In the data rows, the value 128 means zero.
Some points, one per row:
[193  95 103 146 193 148 188 122 114 165  24 141 150 176  86 125  98 158
 178  91 170 168 178 191  84  96 107 163  68 139 159 170 152 132 117  92
  68 180 117 111 139  79 150 127 118 154  85  78 102 194]
[104 106  90 138 140 178 149 132 129 120 150 125 136 135 101  95 144 122
 211  61 126 153 145 131 114  91 120 168 109 153 186  59  62 106 245  96
 159  98  87 179 167  78 176  74 102 127 138 146  54 121]
[ 98 112 134 160 183  77 189  81 108 114 163 151  76  33  11 157 180 153
 130 125 153 112 105 100 156 207 101  92 130 118 150 100  74 120  46 155
 167 132 179  98 156 160 187 177 137 124 164 172  67 141]
[122  91  55 149 116 132 187 133  31 111 102 184 117  74 127 122 148 132
 112 168 131 180  38 199 121 150 180  89 103 148 233 163 123 166  72  94
 165 214 182 129 122 167 142 159 126 147 102 133  76 177]
[182  45 104 100 132  95 151  60 113 157 132 199 151 145  82 200 180 102
  81 121 134 134 113 190 107 151  94 190  73 129  96 163  99  95  95  90
  95 193 178  99 114 155 199 150 173  90 115 179 118 167]
[126 143 177 193 119 145 153 135 156 121 137 112 145 177 133 180 140 116
  92 164 143 100 170 145  93  50 111 175  90 145  45 120 105 135 124 171
 111  79 140  69  62 148  42 131 184 126 151 144 179 101]
[178  75 108 142 120  94 138 131 124 156  48 122 132 130 158 214 130  97
  13 124 181 102  93 182 108 144 136 142 103 156 103 152 143 151  51 115
  71 150 131 142 132 128 152 175 130 111 100 173 161 132]
[191 207 171  88 118 144  95 109  92 108 157 131  94 181 127  22 117 129
 135  83 152  86 213 116 121 128 119 104 161  92 154 146 174  66 198 100
  98 116  90 149 145 137 129  89  97 201 130 103 111 113]
[104  93 151 110 180 112 161 100 184 168 165 106 161 168 147 153 104  54
 172 107 138 157 128  87 150 119  76 186  80 167  76 104  34  87 196 102
 125  22  57 101 202  69 157  97 134 103 136 134  83 171]
[105 104 149  97  73  91  75 154  94  73 225 133  55  90 117 144 107  77
 103 170 105 103  37  44 124 138 227  87 203 140 135 156 158  76  95 128
 141 148 214 142  87 153  82 155 129 158 148 121 133  65]
[ 48 123  90  84  80 152 116 205 108 162  96 119 106 101 197 170 117 127
 113 144 104 152  61 142  83 164 176  84 136 217 162 187 147 161 230 136
  82 162  92 120  99 148 137 106  75 106  25 135 143 174]
[159 221 178 158 127 102 117 149 110 147 194 157  86 149  62 101  40 156
 140 113 152 101 117 110 193 148 113  97 136  55 148  89  94 121  24 132
 114  88 151 154 156 167 166 154 165 192 161 110 148  79]
[ 78 106  52 124 113 142 106 160 155 177 119  97 128 122 153 158 137  83
 116 176 142 194  65 101  85  72 148 132  96 132 121 125 106 153 222 106
 190  96  62 131 101 141 102 101 124  97 169 115 129 157]
12 more points follow, each with its number after it:
[150 196 176 106  76 144  70 124  95 220 148 148  68  78  68 108 105 147
 131 135 114 104 124  70 163 148 207  86 167  72  94 157 140  86 120 120
 155 160 191 168  12 206  68 137 150 161 120 128 125  41] 0
[163  91  96 150 167 123 139  79 164 135 130 156  97 132 111  91 196  96
 110 134 156 179  98 175  21 131 131 146  50 164 208 107 130 106 132 166
 160 165  72 150 180 121 140 187 183 164 143 157 110 102] 1
[104 114 180 115 139 109 145 126 147  97 202 166  85 150  30 118 140 195
 160 201 111  56 103  83 179  44 178 143 138 134  85  94 123  78 101 184
 146  93 192  83  76 157  34 172 168 104 183 147 154 124] 2
[217 129 176 112 105 115 119 119 218  69 164 124  98 184 154 102 138 161
 151 134 113  68 174 137 136  82  82 203 116 186  55 131 115  74 182 148
 122  33 145  76 159 141  75 113  99  87 119 175 150 101] 3
[161 164 139 132 200 156 137 133  89 101 214 146 109 186  18 143 102 170
 157  73 131  71 160 133 125 108 107 135 127 105 129 100  72  55 116 124
 134 101 143 123 204  64 145 116 169 157 130 115  46  87] 4
[180 144 141 121 145 173 148 102  79 153  93 157 195  75 150 122 170 125
 106 149  86 127 121 154 173 158  57 127 142  98 163 125 141 136 121  58
 143 149 103 141 110 110 191  87  86 170  97  71 121 183] 5
[145 149 173 201 112  67 122 135 200  61 212 122  97 163  90  96  23 136
 158 109 128  79 156 127  47  71 144 218  78 123 102 104 187 145 159 169
 147 105 182  73 174 103   0 166 162 120 186 154 174  70] 6
[102 146  91 101 107  86 122 174 133 110 138  85  85 101 222 117 171 161
  98 105 140 180 152 129 137  77 232 124 180 121 120 174 181 210 179 162
 156 185 152 194 119 155  55 151  98 132 136 135 147 107] 7
[106 143  90 145 205 126 160  98 114  64  69 116 184 181 139 114  57 101
 102  97 190 138 140 140  57  64 182 121 130 147 114  82 166 126 181  68
  59 172  86 136 163  61 148 142 165 135  71 113 130 187] 8
[134 106  74 145 201  85 120  59 205 118  75  69 142 126 133 162 159  76
 124 131 159 146  97  94 108  40 106 162  77 148  86  95 183  96 164 148
 117 115  64 168 160 109 119 224 168  68 190 180 116 147] 9
[118 114 114  85  67  84  75 178 158  89 105  98  69  81 208 163 140 137
 113 111 111 103  77  36 137 191 157 101 128 191  84 170 154 183 112 137
 121 164 172 150  95 201 105 195  63  99  97 145 161 120] 10
[ 78 120  97 170  61 112 129 199 132 162  93 120 190 132 176 227 115 114
  61  96 181 143 132 147 138 100 255 165  96 188 117 114 100 211 117 137
  82 111 133 122  79 192  89 133 137  63 114 182 159 126] 11
Which three of these numbered points are nearest to each point below, looking only along the 7 directions in which the first points spread most? Their numbers follow each, nearest first.
[122  91 165 115 105 117 140 104  99 195 109 159 143  87 123 255 142 162
  78 126 148 101  59 119 149 114 194 136 146 175 161 180 111 192 114  93
  78 181 176  82  64 157 186 235 158 160  97 142 132 182] > 10 11 1
[128 113 160 157 107  87 113 158 136 170  79 140 119 134 158 180  64 112
  78 142  93 109 176 153  62  86 132 223  56 170  64 158 151 138 133 193
  18 105 145  54  81 223  91 139 164  86  98 125 202 117] > 11 9 3
[135 102 134  98 112 169 104 152 125 194  77 104 189 128 196 166 123 139
 157 117 126 200 131 171 118 116  91 120  48 152 150 137 134 149 215  72
  72 105  62 162  97  84 187  97 111  95 162  96 147 209] > 8 5 9
[ 93 113 130 160  68 133  58 173 157 123 134 108  70 109 202  98 139 135
 165 166 122 112  94 104  86 100 161  99 180  97 114  85 229 190 105 172
 180 137 176  57  30 182   0 113  98 117 173  98 182 119] > 7 0 2
[161 172 195 181  38 187  97 122 115 159 144  85 128 228 160  41  44 126
 106 174 149 141 143 158 116 129 135 130 126  39 101 138 121 109 101 133
  88  81 165  87 104 115 100  41 129 181 152  49 160 109] > 6 3 0
[ 63 171 138 138 106 131  48 127 138 143 142  89 132 100  91  71  60 138
 211 171  96  98 110  61 156 113  92 140 179 100 101  77 111  86 214 145
 175  60 122  98  91 102 131  89  98 130 186  78  93 131] > 6 4 3
[222 136 122 107 151  80 103 114 105 128 154 203 108 124  83  50 159 154
 106  82 135 101 165 144 135 185 135 138 141  54 101  80 157  36  57 131
 148 137 192 136 186 138 117 137 190 136 119 158 111  42] > 4 0 5
[ 33  80 105 102 187 112 140 153 111 127 102  98 147  40 107 235  94 159
 120 112  60 134 106 156 135  93 103 126  74 181 120 108  60 193 142 144
 111  97 158  71  93 113 154 131 132  81 164 182 111 212] > 9 1 11
[129 140 116 141 100 121 198 131 138 136  78 106 207 138 184 184 133  80
  99 114 131 135 111 126 114  97 123 119 144 127 167 147 150 171 236 123
  79 120  28 160 165  93 137 141 112  90  68  44 209 198] > 8 11 5
[173 138 179 114  56 104 117 173 112  94 204 171  56 173 147  73  86 207
 103 127 116  61 150 132 170 168  79 137 180 150 110 154 142 159   1 172
 104 203 236 144 155 199 100 130 116 129  90 151 137  91] > 0 10 2
[130 179 139  96 179 118 151 146 196 134 115  81  91 178  58  52 140 138
 168 125 131  59 180 140 138 111  28 139 100  36  68  75 168  76  87 176
 181  27 102  65 129 100 107 141 177  90 128  91 158 107] > 6 4 3
[113 139  98 166 129 138 150 163  48 129 215 111 150 114 126 113 157 242
 204  80  56  55 185 136 141  77  74 100 152 139 116  91 125 130 122 145
 172 106 213 120  92 158 123  69 173  80 199 196 112 110] > 2 4 1
[122 103 146 131 176 162 144  80 164 152 112 150 146 129  17 100  99  60
  96  92 152 125 119 138 158 121  89 158 114 132 133  79  22  75 104  81
 119  70 141 123 178  23 201 176 192 162 143 119 133 101] > 4 9 1
[138 103 115 165 147  90 191 144 156 127  71  67 167 147 168 101 125  21
  48 121 208 168  94 140  39  97 157  87 170 116 213 172 202 180 151 138
  86 158  75 167 170  51 120 160 141 149 115  72 105 124] > 8 5 7
[125 164  82 141 203 146 173 187  71 114 101  76 137 136 161  19 118  98
 113  52 117 145 165 202 137 140 134 126  84  88 140 101  85 105 115 104
  92  43  37 148 166  77 192  64 180  77 141  72 158  87] > 8 5 4
[ 84 176 173 135  45 132  42  74  93 108 175  94 134 120 128  61 150  74
 142 136 138 131  96   6 142 209 103  56 213  61 104  96 179  94 111 143
 195  62 167  89  98 123 109  78 108 242 139  64 108 117] > 0 2 6
[131 106 110 203  41  68 113 181 187 129 128  92 107 152 181 185  84 144
  81 157  97 148  91 126 131 146 159 139 118 167  81 164 150 213  70 142
 123 182 148 147  80 188 107 162  84  80 123 117 229 103] > 11 10 7
